which system made each run
In the rows, zero is written as 128.
trace 1, sizif (8 x 32)
[[127  48 170  95 124 148 111 157 113 146 151 109 117  84 128  96 139 111
  133 111  97  84 181 140 136 130  68 143 131 130 143 108]
 [116  62 152 104 115 144 105 163 105 146 156 120 124 104 149 114 115 120
  147 113  91  69 165 140 115 144  81 139 117 120 147 112]
 [114  88 132 119 102 127 111 152 106 152 164 135 127 140 170 141 107 136
  153 106  97  71 137 131 106 169 116 136 110 117 148 115]
 [109 117 108 138  92 122 113 141 107 150 160 143 130 170 180 158  97 147
  164 107 101  81 118 132  99 173 140 128 100 117 147 114]
 [109 152  87 158  89 117 119 138 117 147 146 154 133 193 187 168  89 147
  169 116 117 101 104 131  97 166 152 116 102 117 146 117]
 [116 178  77 169  91 112 133 129 127 149 129 154 134 197 175 174  96 149
  169 120 136 119  88 123 107 156 167 107 106 130 138 121]
 [130 202  72 163  99 109 139 124 142 138 109 153 140 183 157 171 112 149
  154 128 159 145  73 118 127 149 181 102 115 144 136 114]
 [144 208  82 153 111 101 146 115 154 133 101 144 132 162 132 165 135 138
  141 131 172 167  78 109 144 133 178 105 118 161 131 111]]
trace 2, vugo (8 x 32)
[[ 85  87 150 117 136 148 113 138  86 104 148 116 136 128 157 121  87 131
  101 123  80  76 156 155  87 141  93 146 123  79 119 157]
 [ 90  73 157 114 142 150 112 137  90  98 147 112 134 116 150 111  98 127
   98 120  82  82 164 151  92 129  82 150 123  86 115 158]
 [100  73 168 110 145 147 120 133  98  99 144 109 128 107 139 109 108 119
   92 118  84  88 174 150 100 123  78 151 131  93 117 165]
 [100  74 173 105 153 146 124 127  99  88 137 104 127  98 125 108 118 120
   80 124  93 104 175 151 107 115  76 152 135 103 111 165]
 [109  87 171 107 158 146 128 121 107  76 131  99 126  88 115 111 121 118
   69 127 106 120 162 141 114 113  86 150 135 105 106 165]
 [109 111 167 110 159 139 134 114 114  67 121 103 134  86 111 112 125 124
   62 136 114 133 150 142 112 106  95 147 137 107 101 167]
 [108 131 156 116 162 139 134 111 115  64 114 104 140 106 114 114 117 125
   65 141 124 148 138 142 114 104 110 134 142 102  98 175]
 [103 159 138 128 165 134 138 109 118  62 113 109 140 124 122 124 109 129
   74 147 129 152 127 138 107 104 124 128 139 101  93 170]]
trace 3, Pidip (8 x 32)
[[102  96 121 129  92 125 109 149  98 144 169 143 132 159 187 148  91 145
  156 107  92  63 127 139  98 179 131 133 105 103 148 114]
 [ 77  99 143 120 120 150 108 148  73 111 160 123 145 146 184 125  68 141
  111 125  78  61 150 158  76 157 102 135 115  68 124 147]
 [ 76 110 161 116 160 147 119 128  73  78 159 108 142 136 162 121  77 136
   80 136  86  89 160 154  77 127 100 144 122  62 103 181]
 [ 87 123 168 119 182 142 126 107  94  55 139  98 137 115 128 120  93 129
   62 150 103 121 151 144  91 103 104 146 133  73  92 197]
 [110 139 152 113 173 135 146 105 127  62 102 105 142  95 104 112 131 119
   58 141 136 161 136 137 124  92 110 136 146 114  94 173]
 [144 150 137 119 159 126 150 106 158  98  83 111 123  86  78 118 163 106
   92 141 157 185 134 120 159  82 117 131 150 162 106 148]
 [177 157 115 129 136 107 152 103 185 142  95 130 107 103  65 132 189 109
  140 131 173 199 115 101 180 103 148 127 144 188 124 115]
 [185 144  95 140  95 111 144 122 185 178  88 139 114 118  83 139 187 116
  169 120 171 176 104 105 182 126 157 117 138 199 151  78]]
trace 4, teken (8 x 32)
[[ 78 128 132 136 131 144 111 139  76 101 152 124 144 160 181 136  66 142
  111 131  94  80 140 148  71 138 114 128 116  71 116 154]
 [ 85  98 142 126 125 146 112 147  81 109 154 121 142 143 175 128  76 139
  112 123  85  71 147 153  79 143 101 133 112  76 123 149]
 [ 91  72 151 112 124 150 108 148  86 114 150 121 135 122 161 117  91 130
  113 116  80  68 157 153  90 141  92 145 121  84 124 142]
 [102  60 167 102 136 149 109 143  98 121 150 110 124  98 140 111 109 119
  115 112  84  73 172 147 106 133  69 150 122 105 132 139]
 [113  49 177  94 142 147 117 145 111 117 145 102 118  76 119 103 135 105
  106 116  91  94 180 139 120 124  61 151 137 119 127 131]
 [129  59 181  90 144 144 129 140 118 111 135  95 119  57 106  94 156  99
   94 117 107 119 182 135 136 114  60 149 140 131 125 129]
 [135  79 176  85 157 142 135 128 137 102 114 100 125  52  88  92 165 102
   85 122 122 139 167 134 147 107  74 144 150 141 118 135]
 [137 102 164  91 161 134 139 121 137  94 103 103 127  59  85  97 162 106
   80 132 136 147 157 128 152  94  86 141 147 146 114 143]]
trace 5, movob (8 x 32)
[[108 210 102 152 151 114 148  97 127  71 114 126 143 168 140 162 106 141
   91 149 147 167  95 124 106 122 164 117 131 106  93 170]
 [ 85 180 138 137 175 130 132 103  99  56 133 105 139 149 139 139  82 140
   76 161 124 137 128 145  87 104 130 125 128  75  86 190]
 [ 79 129 163 121 182 140 122 114  90  59 150 104 138 129 141 123  84 130
   68 148  99 114 151 146  84 106 103 147 128  69  91 195]
 [ 89  74 171 110 160 151 119 127  88  82 146 107 135 106 138 108  98 123
   76 128  79  89 170 154  91 123  84 156 130  81 105 176]
 [107  42 175  92 141 152 114 147  99 119 149 104 123  83 131 101 119 110
  106 114  83  81 185 146 111 127  59 157 129 107 125 139]
 [134  35 174  96 117 150 110 162 112 154 153 111 116  81 122  93 140 111
  140 110 103  80 172 137 137 135  70 142 130 134 153  97]
 [160  53 144 105  86 128 121 151 140 187 140 136 114  94 121 112 170 120
  164  94 121 104 139 117 159 157 113 135 127 165 167  68]
 [176  95 111 120  67 121 131 149 161 199 113 149 118 109 116 130 179 119
  179 101 147 129 116 109 170 158 140 120 132 179 170  54]]
trace 6, Kisi (8 x 32)
[[170 156 121 126 149 107 155  99 180 132  96 124 114  98  64 131 185 109
  126 136 167 197 119 104 178 100 143 129 142 182 120 121]
 [166 106 151 104 153 133 136 116 170 121  90 108 114  56  60  93 186 100
  108 133 151 172 148 122 176  88 102 134 153 169 122 124]
 [152  67 175  86 151 144 133 130 143 121 110 100 120  43  73  81 182  94
   95 123 127 149 168 127 162 102  74 145 158 147 124 118]
 [122  43 185  83 148 148 125 141 118 112 140  92 115  59 101  90 153  96
   92 108  97 108 189 138 136 117  52 153 144 129 127 127]
 [ 97  51 176  97 141 153 111 143  93 111 152 110 130  91 141 109 111 117
  100 114  77  75 177 150 104 135  64 155 126 100 123 148]
 [ 83  79 150 117 122 151 108 149  78 111 161 120 142 132 177 121  76 137
  109 121  79  61 155 157  81 149  98 139 116  72 128 148]
 [ 80 130 120 140 109 136 114 144  78 120 161 133 145 177 194 149  64 151
  127 123  93  72 129 147  75 160 127 120 106  78 127 140]
 [ 90 173  90 162 101 114 127 130  95 123 153 145 142 211 193 180  72 157
  144 121 115 101 103 134  84 164 161 119 101  97 127 141]]

runs to name
trace 7 (5 x 32)
[[ 93  69 152 112 121 151 104 155  86 119 154 119 136 121 170 120  88 133
  120 113  77  60 159 157  90 148  89 142 120  85 131 141]
 [ 85  77 164 112 150 150 112 133  83  93 152 111 138 120 150 113  92 129
   89 121  75  77 171 155  86 129  83 152 127  74 108 172]
 [ 91  95 174 113 174 142 125 116  97  66 146  98 136 103 126 112 101 121
   69 133  94 111 164 151  96 109  90 154 137  79  95 184]
 [113 113 169 103 170 137 140 110 120  63 114  99 135  80 103 108 131 119
   56 136 122 147 151 138 126  98  96 144 145 113  94 171]
 [141 132 151 104 164 134 144 111 152  91  87 109 124  70  78 109 168 105
   82 141 148 172 147 123 156  83 101 140 149 157 108 152]]
	Pidip
trace 8 (5 x 32)
[[113 154  88 159  92 113 120 139 118 151 146 153 133 193 179 171  92 148
  166 113 119 102  99 127 100 165 154 118 104 124 142 113]
 [117 124 104 142  93 116 117 150 115 161 157 145 126 176 172 161 101 142
  176 111 109  88 116 125 108 172 139 124 101 123 147 103]
 [129  92 127 125  96 121 111 152 116 170 162 142 117 141 158 145 119 134
  172 107 109  77 137 126 128 169 124 138 108 133 151  96]
 [142  65 143 108 104 127 115 150 117 175 160 132 113 115 137 124 142 125
  165 103 110  87 154 126 139 157 114 143 119 139 153  91]
 [149  51 155 102 108 136 118 157 125 170 145 123 114  90 120 102 160 113
  148  98 114 101 158 125 151 142  93 138 134 146 153  84]]
	teken
trace 9 (5 x 32)
[[110 212  90 156 135 106 147 100 126  91 119 139 144 183 147 171  98 151
  112 141 148 158  84 123 105 137 174 113 115 118 108 155]
 [ 99 203  92 164 127 109 133 110 114 103 139 141 137 199 168 179  79 152
  132 142 134 130  87 127  93 142 171 116 103 103 111 163]
 [ 98 176  91 161 113 117 128 123 104 121 150 144 141 208 184 179  73 154
  143 127 119 108 103 133  89 157 161 121 101 101 124 145]
 [ 93 144 103 154 100 120 119 137  96 134 157 145 137 194 196 162  75 154
  145 113 103  89 108 134  82 170 149 126 101  97 131 134]
 [102 108 121 133  99 127 113 148 102 140 163 143 134 166 185 153  86 143
  151 107  97  74 119 138  97 172 131 130 106 104 143 125]]
	teken
trace 10 (5 x 32)
[[ 83 101 136 124 113 147 104 157  76 116 157 128 145 151 191 133  68 145
  123 121  82  60 141 154  74 159 108 131 111  74 132 137]
 [ 72 110 155 119 154 146 114 139  73  87 162 114 145 140 168 126  67 136
   88 136  81  82 157 154  71 137  99 143 123  59 104 172]
 [ 80 124 164 119 183 140 123 112  89  57 155 102 133 122 139 119  86 132
   64 147  97 115 157 148  84 112  99 147 127  67  88 200]
 [105 136 155 116 175 135 138 105 119  54 116 102 138 103 111 115 122 121
   54 146 125 154 140 138 111  98 107 138 145  98  92 181]
 [139 153 140 117 162 128 153 103 152  88  86 111 130  86  83 116 152 111
   82 142 153 178 137 125 150  82 110 135 145 152 105 155]]
	Pidip
trace 11 (5 x 32)
[[115  50 174  94 134 148 115 150 103 127 148 105 119  81 129 102 129 107
  114 113  92  86 182 144 120 126  61 150 129 120 130 126]
 [126  49 182  91 139 148 122 147 117 123 135  96 116  64 107  94 157  99
  106 112 102 111 181 133 139 120  64 149 145 128 130 116]
 [136  61 176  82 147 145 126 137 136 116 122 100 124  54  87  91 170  97
   94 119 117 129 178 130 150 109  69 144 150 144 126 119]
 [138  86 171  86 157 140 130 127 145 103 108 101 125  49  79  95 169 101
   88 129 131 149 162 130 155  98  80 142 146 145 109 132]
 [138 122 158  99 163 132 143 117 146  94  98 110 125  66  85 105 160 106
   87 137 146 162 151 125 153  89  97 137 147 150 111 146]]
	teken
trace 12 (5 x 32)
[[157 127 147 107 156 130 141 111 167 112  90 107 118  68  67 102 179 102
  101 140 154 180 142 121 169  83 104 132 148 165 115 135]
 [145  88 170  87 164 139 133 121 149 107 106 102 119  45  73  89 177 100
   92 128 134 151 164 126 163  93  85 144 149 153 113 132]
 [126  57 184  84 153 142 127 137 123 104 132  92 121  51  91  93 158  95
   84 119 107 123 183 134 140 113  64 151 146 132 119 133]
 [102  44 180  96 146 151 118 138  99 108 148 101 124  86 128 103 120 113
   89 110  83  84 187 146 109 121  60 162 132 103 117 152]
 [ 84  74 158 110 135 148 107 145  78 103 155 117 141 123 164 114  85 132
  102 118  76  66 163 159  81 139  88 148 123  76 120 153]]
	Kisi
trace 13 (5 x 32)
[[120  68 180  86 155 142 130 130 119  92 128  99 126  62 103  99 146 106
   73 121 112 122 177 135 135 107  67 152 141 127 115 142]
 [101  59 177  99 152 152 118 132  97  98 144 102 127  92 127 103 116 116
   83 119  83  92 180 148 105 121  70 162 132 100 115 164]
 [ 79  84 160 111 139 154 112 142  81  99 154 115 141 125 159 114  86 131
   95 124  75  71 161 159  84 137  88 147 120  72 114 163]
 [ 75 120 137 129 127 147 109 148  75 102 155 125 145 158 188 132  66 146
  110 128  86  71 144 152  72 149 108 129 115  66 118 154]
 [ 84 166 108 149 116 122 125 129  84 113 161 137 142 196 194 163  60 151
  132 130 103  91 116 136  75 163 148 126 105  79 120 151]]
	Kisi
trace 14 (5 x 32)
[[167 120 142 107 156 125 142 111 173 125  93 115 112  70  57 106 188 103
  116 135 156 181 141 118 177  87 115 135 154 175 118 125]
 [155  79 170  84 153 142 131 128 149 122 106 107 119  46  63  84 185  97
  102 128 133 151 163 124 169  95  80 138 156 157 123 120]
 [131  49 184  80 147 147 127 140 122 115 130  95 121  50  89  88 165  99
   92 114 107 121 185 132 146 112  63 147 150 135 124 121]
 [105  45 182  96 143 150 113 146 100 110 148 104 124  81 129 100 125 108
   97 112  83  85 185 150 113 123  60 158 129 108 125 145]
 [ 88  69 159 110 129 152 105 149  80 106 158 120 138 122 168 117  88 134
  105 117  73  62 161 157  84 146  84 143 120  76 122 151]]
	Kisi
trace 15 (5 x 32)
[[ 92  81 145 117 113 146 104 154  88 123 151 122 136 133 171 123  84 137
  123 114  85  60 149 156  90 149 100 134 116  85 132 139]
 [104  60 162 103 123 151 103 154  98 131 151 118 125 105 151 114 106 121
  125 115  83  67 168 146 107 137  76 145 121 104 138 129]
 [114  46 176  95 134 147 112 151 103 129 151 109 117  84 126 100 132 109
  119 113  90  83 184 140 125 124  60 151 128 125 134 123]
 [133  49 180  86 133 146 122 144 119 127 135  99 119  61 106  89 159 100
  107 110 103 112 183 137 141 119  63 147 141 132 132 116]
 [138  61 172  83 147 147 130 138 134 120 119 100 122  49  89  88 175  98
   97 118 119 132 176 131 154 109  69 144 153 143 125 119]]
	teken
trace 16 (5 x 32)
[[102  63 157 106 123 151 105 156  93 123 153 116 135 108 154 111 100 126
  121 112  79  67 164 149  97 141  80 144 119  99 132 132]
 [ 91  89 136 126 109 143 102 157  89 128 153 131 141 138 177 135  87 136
  133 114  87  60 143 152  89 157 105 131 114  92 138 132]
 [ 92 118 111 141  98 127 114 141  95 135 163 143 140 177 192 157  81 149
  145 111  96  74 115 138  86 174 135 126 102  98 138 130]
 [ 97 153  93 158  98 119 124 133 104 135 152 150 136 201 190 167  79 154
  151 117 112  94 102 131  91 163 152 120  99 103 134 131]
 [104 184  81 165 103 111 129 125 118 135 134 154 138 208 180 177  82 152
  158 127 127 116  89 129  97 152 167 114 102 114 132 138]]
	sizif
trace 17 (5 x 32)
[[ 75  98 148 122 130 149 109 147  69 101 160 119 145 144 181 123  72 137
   99 126  78  62 154 158  74 147  99 137 115  66 118 156]
 [ 74 112 164 115 169 145 121 125  77  74 158 108 140 130 149 119  80 134
   76 142  88  97 163 152  77 121  97 145 126  62  98 191]
 [ 93 125 166 120 179 140 128 106 102  48 136  93 138 108 123 120 105 127
   55 147 110 133 151 142  96 104 104 148 135  83  88 191]
 [121 144 149 114 171 135 149 103 140  73  97 109 136  90  94 115 139 117
   66 140 142 167 138 133 133  88 108 140 146 129  96 168]
 [151 152 131 120 159 117 155  97 171 109  90 115 119  92  69 125 174 109
  107 138 162 190 128 106 170  87 123 131 147 173 112 140]]
	Pidip
